Here are some points, one per row:
 0.046  0.012  0.201  2.370  0.178  0.179  0.198  0.369 -0.326  1.803  0.211 -0.538 -1.688 -1.193  0.434 -0.307 -0.321 -1.336 -0.516 -0.341  0.370 -0.426  0.302  1.608
-0.650  0.391  0.540 -0.032 -1.068  0.679 -0.593 -0.044 -0.812  0.654 -1.920  1.809 -0.003 -0.640 -1.035 -0.811  1.330 -0.163  0.638 -0.833 -1.221 -1.150 -0.999 -0.597
 1.917  0.077 -0.336 -0.251  0.981  0.657  0.226  0.690  1.276 -1.223  0.757  0.683  0.342 -0.278  0.968 -1.365 -0.370 -0.814 -1.406 -1.468 -0.393  1.925  1.548 -0.064
 0.087  0.502 -0.116 -0.742 -0.720  0.413 -1.540 -0.686 -1.769  0.230  0.481 -1.076 -0.832  0.142 -0.640 -1.248 -0.005 -1.768  0.135 -0.871 -0.034 -0.254  0.245  0.091
 1.273 -0.576 -0.194 -1.508 -1.192 -0.225 -0.886  0.376 -0.752  0.761  0.492  0.301 -0.399  0.308  1.475 -2.014  0.639  0.941 -1.036  0.863  0.006  1.033 -0.062  0.066
 0.464 -1.004  0.629 -0.116 -0.925 -1.778 -0.816 -0.165  0.588 -1.019 -0.380 -0.505  0.386 -0.798 -0.105  0.542  0.553  0.953 -0.108 -0.577  1.554 -0.083 -0.548 -0.432
-0.419 -0.476 -1.273 -0.655 -0.190 -0.125 -1.086 -1.949  0.257 -0.900  1.018  1.111  1.598  1.426 -0.263 -1.811  0.421  0.339  0.166 -1.567  0.078 -0.273 -0.713 -0.198
-0.794 -2.573  0.764  0.297  0.211  1.398 -0.104 -0.722  1.101  2.504  2.088 -1.372 -0.476 -0.646 -1.157  0.174 -0.330  1.889  0.544 -0.151  0.979  0.426 -0.524 -1.787
 1.700  1.882  0.948  2.221 -2.477 -2.533  0.375  0.414  0.567 -0.871 -0.206 -0.138  0.864  1.563 -0.077 -1.533  0.005 -2.350 -1.121  0.330 -1.105 -1.225 -0.459  0.561
 0.822 -0.523 -0.744 -0.212  1.472 -0.863 -1.862 -1.213 -0.360 -0.432 -0.366  0.140  0.537 -1.202 -0.169  0.994 -2.494 -0.368  0.815 -0.311 -1.568 -0.227 -0.440 -0.312
-1.196  0.267 -0.134 -0.641 -0.507  0.939 -1.671  1.313 -0.665  0.510 -1.130  0.103 -2.061  0.774  0.086  1.226 -1.367 -0.524 -0.766  0.763 -0.784  0.710 -0.099  1.619
-0.476 -0.113  0.111  2.506 -0.139 -0.182  0.327 -0.490 -1.091 -1.402  1.881 -0.415 -0.610 -0.032 -0.734 -0.449  0.342 -0.221  1.281  1.391 -0.055 -0.316 -1.182  0.558
 1.705  0.471 -1.707 -0.573  0.032  1.463  1.425 -1.669  0.246  0.999 -1.894 -0.012  1.388 -0.222  0.755  0.211 -2.642 -0.018  1.184 -0.180  0.344 -0.146 -0.385 -0.026
-0.534 -0.852 -1.948  0.571 -1.012 -0.534  0.683 -0.680  0.366 -1.173 -0.898 -1.298 -0.397  0.537  0.286  0.137  0.550 -0.206 -0.754 -1.079 -1.959  0.233 -0.822  0.470
 0.417 -2.031  1.292  0.195  0.693  0.277  0.819  0.098 -1.002  0.773 -0.951 -0.667  2.958 -0.416 -1.320 -0.435 -0.918 -1.635  1.065  0.745 -1.249  0.369 -0.139  0.767
-0.904 -0.306  0.669 -1.036 -0.533  0.067  2.354 -0.760 -1.260  0.514 -0.984  1.816  0.231 -0.654 -0.590  0.385  0.619 -0.263 -0.855  1.100  0.158 -0.149 -0.715 -0.959
-0.758  0.416  0.846 -0.873  0.323 -1.166  1.694 -1.381  1.300  0.668 -0.904 -0.698  0.280  1.344 -1.068  0.082  0.742  0.929 -0.047 -0.159  0.075  0.521  1.413 -0.021
 0.008  0.210  0.388 -0.555 -0.082  0.844  1.027 -1.844 -0.239 -0.413  0.052 -0.443  0.199 -0.368  0.689  0.569 -0.333  0.503 -0.537 -0.515  0.196 -1.133  2.157  1.488
-1.789 -1.509 -0.592 -1.119 -0.402 -0.320  1.069  1.053 -0.699 -2.120 -0.450 -0.589 -0.788 -0.682  0.452  0.116 -0.808 -0.203 -0.602 -1.002 -0.239  0.223 -0.389  0.038
-0.177 -1.856  1.818  0.669 -0.729  0.084  0.591  0.392 -0.174 -1.723 -0.356 -0.391 -0.036 -0.243  1.632 -1.262  2.079  0.157 -3.268  0.831  2.742 -1.358 -0.339 -0.962
-0.600  0.506  0.071 -0.560  0.389 -0.503  0.291  0.219 -0.597  0.638 -0.266  1.301 -1.534  0.762 -0.064 -0.515 -0.335 -1.843  1.852 -0.429  2.316 -1.760  0.651  0.222
-0.430  1.136  1.743  0.166 -0.199  1.881 -0.537 -0.265  0.196 -0.547 -0.870 -0.702 -1.197 -1.414  0.298 -0.921  1.129  0.216 -0.887  0.365 -1.177 -0.558  0.997 -0.016
 0.013 -1.742  0.968  1.601  1.099 -0.042 -0.727 -0.072  0.466 -0.731 -1.150  1.966  0.647  0.466 -0.915  1.131  0.348 -2.518  1.148  0.687 -0.443  1.910  0.596  0.264
-1.180 -0.278  0.317 -0.959 -0.874  0.618  0.021 -0.242 -0.188 -1.115 -0.392 -1.226  1.515  0.778  0.390 -1.214 -0.554  1.535 -0.182  1.699 -0.325  0.903  1.169  1.415
-0.637  0.464  0.576  1.605  0.771  1.373  0.762  0.594  0.113  0.740  0.166  1.072 -0.025 -0.068 -1.255 -1.581  0.109  0.255  0.754 -0.992 -0.163 -0.412  0.685 -0.884
 0.994  0.844 -1.176  1.003 -1.146 -0.827  0.647  1.537 -1.033 -0.179  0.474  0.411  0.123 -0.472 -0.118 -0.363 -0.624  0.615  0.784  1.172 -0.799 -1.431  0.486 -1.072
 0.291 -0.933 -1.342  0.811  0.064 -0.849 -1.687  1.253  0.836  0.874 -0.159 -0.695  0.221  0.247 -0.766 -1.142 -0.653  1.124 -0.715 -0.451 -0.651  1.015  0.218  1.497
 0.708 -2.284  1.618 -0.791  0.251  1.640 -0.442 -1.095  0.926 -0.013 -0.221  0.637 -0.353 -1.917  0.342  0.716 -0.736  1.013 -0.203  0.451 -0.200 -1.062  1.247  1.504
 0.159  0.702  2.456  0.865  0.972  0.227 -0.672  2.872  0.087  1.387  0.559  0.357 -0.724  1.427  1.621  0.567 -0.207  2.029  1.281  0.593  0.682 -1.261 -0.792  2.603
 0.655 -0.037  0.329  0.606 -0.789  0.836  1.309  0.271 -0.984  0.666  0.705  0.335  2.212 -0.242  0.872  1.977  1.283  0.410 -1.943 -0.626 -0.426 -0.551 -0.427  0.035
-0.606  0.426  0.882 -0.294 -0.602  1.990 -0.492  0.959  0.909 -1.310 -0.104 -0.004  0.670 -0.472  0.860  0.340  1.762 -0.016 -0.854 -1.627  2.448  1.794 -0.446 -0.942
-0.180  1.502  0.557 -0.018  0.040  0.293  0.248  0.725 -0.360 -1.771  1.421  0.719  0.364 -0.941 -2.231  0.802 -1.089 -0.521 -1.495  1.102 -0.265  0.205 -0.698 -0.503
-1.076  2.381  0.053 -1.150  2.332 -0.840  1.067  0.977  0.397  1.518  0.362  0.141  0.045  0.525 -1.942 -0.506 -0.023 -0.688 -1.900  1.047 -0.018  0.496 -0.382 -0.102
 1.805 -0.246  0.283  0.222  0.076 -0.664 -0.771  1.394 -0.697 -0.956 -1.640 -0.374  0.441  0.146 -1.376 -0.309 -0.119  1.228 -0.407  0.132  0.781  1.081 -0.152  0.110
 1.776 -0.089  1.230 -0.491  1.696 -0.619  0.039  0.163 -0.131 -1.538  0.693 -1.163 -0.349  0.952 -0.518  0.285  0.146  0.818  1.078  0.249 -1.706 -0.218  0.487 -2.071
 1.303  1.527  0.431  0.254 -0.284  0.234 -0.480 -0.491  1.313  0.067  2.225  0.252  0.749 -0.671  0.181  0.487 -0.360  0.106  0.316 -1.248 -0.491 -0.480 -0.613  0.170
 0.084  2.382 -1.555  2.343 -0.429 -1.336 -0.842  0.221 -0.786  0.117 -1.494  0.249  0.819 -0.357  1.348  1.311  0.411 -0.601 -1.371 -0.391  0.519  0.813  1.650 -0.111
 0.163  0.611 -1.102  0.057  3.136  0.471  0.434 -1.499 -0.805  0.425  1.720  0.178  0.298  1.811 -0.359 -2.357 -1.190 -0.701 -1.069  1.093 -0.900  0.387  1.340 -0.011
-0.583 -0.244 -1.317 -0.835  0.304 -0.855 -1.407  0.345  2.157  0.597 -0.690  0.524 -0.048 -0.237 -1.046  0.102  1.228  0.183  0.297  0.378 -1.233 -0.599 -0.332 -0.535
 1.239 -0.476 -0.722  0.057 -1.777  2.709  1.022  0.057  0.264 -0.566  0.975  0.655 -0.332  3.730 -0.854  0.442 -0.091 -0.528  0.781  1.153  1.233  0.863 -0.628  0.448
 0.626 -0.501 -0.785 -0.763 -0.329 -0.250  0.640  1.099  0.856 -0.647  1.052 -0.920 -1.052 -1.368 -1.988 -0.496 -0.086 -0.756  0.113 -0.388  0.970 -0.678  0.295  0.014
-0.821 -0.688 -1.827  0.850  0.262  0.132  1.274 -0.335  0.507  0.225  0.558  0.119  0.656  0.933 -0.903  1.139  1.220  1.309 -0.392 -0.776  0.399 -1.516 -0.718  1.544
-0.857  1.486  0.916 -0.161  0.643  1.605 -0.840 -0.503 -0.724 -0.702  0.441 -1.781 -0.489  0.908 -0.470 -0.175  0.042 -0.857  0.998 -0.848  0.120  0.573 -0.640 -0.228
-1.049 -1.473 -0.522  0.544 -0.139  0.550 -0.956 -0.524 -1.256  0.803  2.579  0.200 -1.767  0.749  0.641  0.965  0.519 -0.154 -0.540  1.002 -0.167  0.379  0.365 -1.677
-2.417  1.144  0.138 -0.867  0.392 -0.181 -1.449  3.150  0.352  2.151 -0.351 -0.313  1.439  0.113  1.991  0.671 -2.667 -1.859 -0.349  0.798  2.380 -2.039 -0.607 -0.186
-0.313  0.688  0.337  0.925 -0.902 -1.534  0.606 -1.257  0.049  1.794  0.021 -1.257 -0.798 -1.359 -0.251  0.458  0.137  0.934  0.946  0.000  0.411  1.916  0.531 -1.220
-0.751  0.353 -1.150 -0.898  1.354  0.484  0.008 -0.507  1.913 -0.723 -0.579 -0.700 -0.659 -0.449 -0.045  0.502  0.928 -0.708  1.015  0.145  0.840  0.791  0.964 -0.060
-0.903  3.641 -0.734  0.974 -1.319 -1.041 -1.350 -0.245 -1.226 -1.724 -0.627  0.973  1.519  0.004  0.200  1.146  1.215  0.355  0.961  1.173  0.373 -0.403  3.011  0.195
-1.220  0.880 -0.682  0.187  1.811  0.155  0.843 -0.145 -0.130  0.172 -0.469 -0.859 -0.058  0.353  1.639 -0.125  0.258 -0.532  0.757  1.804  1.305 -0.374 -2.876  2.019
 1.357 -0.996  2.079 -2.391 -1.682  0.082 -1.031 -0.357  1.760 -0.677  0.492  0.607 -0.214  1.944 -0.975  1.618 -0.048 -1.641 -1.387 -0.959 -0.577 -2.714 -0.450  1.815
 0.632  0.175 -1.452 -0.293 -0.267  1.888  1.287  0.992 -1.094 -0.335 -0.588 -0.518 -1.195 -0.040  0.362  0.086  0.543  1.024 -0.658 -1.210  0.105 -1.112  0.571 -0.818
 1.119  0.543 -0.899 -1.310 -1.144  0.066 -0.982 -0.040 -0.889  1.250 -1.636 -0.687 -0.174 -0.810 -0.510 -0.027  1.351  0.878  0.097  2.604 -0.519  0.199 -0.082  0.130
 1.112 -1.462 -1.558  1.332  0.016  0.450  0.211  0.355  1.005  1.022 -0.277  0.164  0.974 -0.380  0.836  0.536  0.609 -1.549  0.558  0.227 -0.758 -0.196  0.318 -0.132
Along one direction, these points spread out more than along any other. Take the direction at right angles to it along which they spread out most. Then take the direction at right angles to both along which they spread out most. Go by this last direction. How many in every 100 of the points above lie lower along it than each point below? Round to a whole number. More than half of the points above lie lower than the first one.
 0.628 -0.257 -0.011 -0.777 -0.431 -0.092 -0.041  0.673 -0.189  0.867 -0.656 -1.878  0.947  1.288  0.165 -0.592 -1.039  0.174  2.052 -1.672 -1.246  0.113  0.253 -0.838 85
-1.516 -1.583  0.054  0.792 -0.138 -0.002  0.398  0.742  0.067 -0.231  0.762  0.019  0.039  0.929 -0.716  0.325 -0.115 -0.070  0.303  0.814  0.413  1.254  1.258 -2.002 55
-0.458 -0.256  0.072  0.631 -0.227  1.046 -0.577 -1.074  2.555 -0.817 -0.833  0.246 -0.411 -1.267  0.887 -0.875 -0.831  0.958 -0.075  0.565 -1.601 -0.138 -2.717 -0.488 55
-0.655  0.215 -0.391  2.159 -1.691  0.519  0.143 -1.359  0.641  0.638  1.426 -0.335 -1.179  2.205  0.631  1.530 -1.534  0.081 -0.362  2.031  0.231  0.609  0.212 -2.501 62
 0.070  0.562  1.206 -0.080  1.110  0.111 -0.072 -0.486 -0.464  1.174 -0.189  0.829 -0.221 -1.063  0.985  0.694  0.517  1.260 -0.287 -1.371 -0.640  2.625 -1.932  0.484 55
 0.167  0.060  0.811 -0.458  0.293 -0.511  0.521  1.111 -0.422 -1.084  0.278 -1.250 -0.272  0.023  0.569  0.173 -0.598  0.257 -1.256 -0.053 -0.194 -0.529 -0.531 -0.300 25
 1.885 -0.253 -1.145 -1.453  0.249  0.070  0.009  1.128 -0.409 -0.075  0.428  1.665 -0.342 -0.628  0.001  0.582  1.351 -0.702  1.124  0.729  0.167 -0.071 -0.887 -0.303 55
-0.550 -0.102 -1.499 -0.848 -0.524 -0.828 -0.467 -1.065 -1.515  0.231  1.215  1.194  0.015 -0.119 -2.133 -1.071 -1.141  1.014 -0.505 -1.681  0.462  0.697 -0.452 -0.673 66
-1.573 -0.534  0.940  0.712  0.528 -0.385  0.434  0.724  0.505 -0.167 -1.152  1.878 -0.499  1.031  0.577 -0.445 -0.207  0.980 -0.544 -1.363 -0.887 -0.864  0.941 -0.177 34
 0.289 -0.272  0.741 -0.080  0.381 -1.508 -0.393 -1.393 -2.262  1.028  0.451 -0.802  0.197 -0.874  0.683 -0.240  0.484  0.284  0.313 -0.608  0.613  0.607  0.382  0.820 55
 0.211 -0.049 -0.269  0.001  1.814 -0.267 -0.704 -0.159 -0.277 -1.498 -0.396  0.404  0.094 -0.897  0.613 -0.588  0.257  1.529  0.324  0.647  0.615 -1.654 -0.030 -0.084 45
 0.199  0.761  0.027 -0.457  1.310 -0.361 -0.662 -1.047  0.702  0.465 -0.906 -1.081 -0.094 -0.173 -0.908  1.150 -0.393 -0.892  1.424 -1.630  0.752 -0.206  0.000 -0.706 87
 1.415 -0.404  0.459 -0.620 -0.896 -1.314  1.079 -0.135  1.348 -0.551 -1.367  0.910 -2.034 -1.046  0.565  0.786 -0.514  0.504  0.127 -0.161  1.785  0.719 -0.828  1.331 17
 0.117 -0.726 -0.141 -1.227  1.554 -2.452  0.475 -1.227 -0.707  0.923 -0.322  0.222 -0.219 -0.007  1.742  0.293  1.522  0.357  1.153 -0.814 -0.812  0.457  0.012 -0.907 66
-1.387  0.488 -0.175 -1.436 -0.970 -1.441  1.582  0.858  0.666  0.045  1.789  0.499  0.761 -2.772  1.722 -0.478  0.095 -0.137  2.013 -0.337 -1.617  1.715  0.731  1.020 62
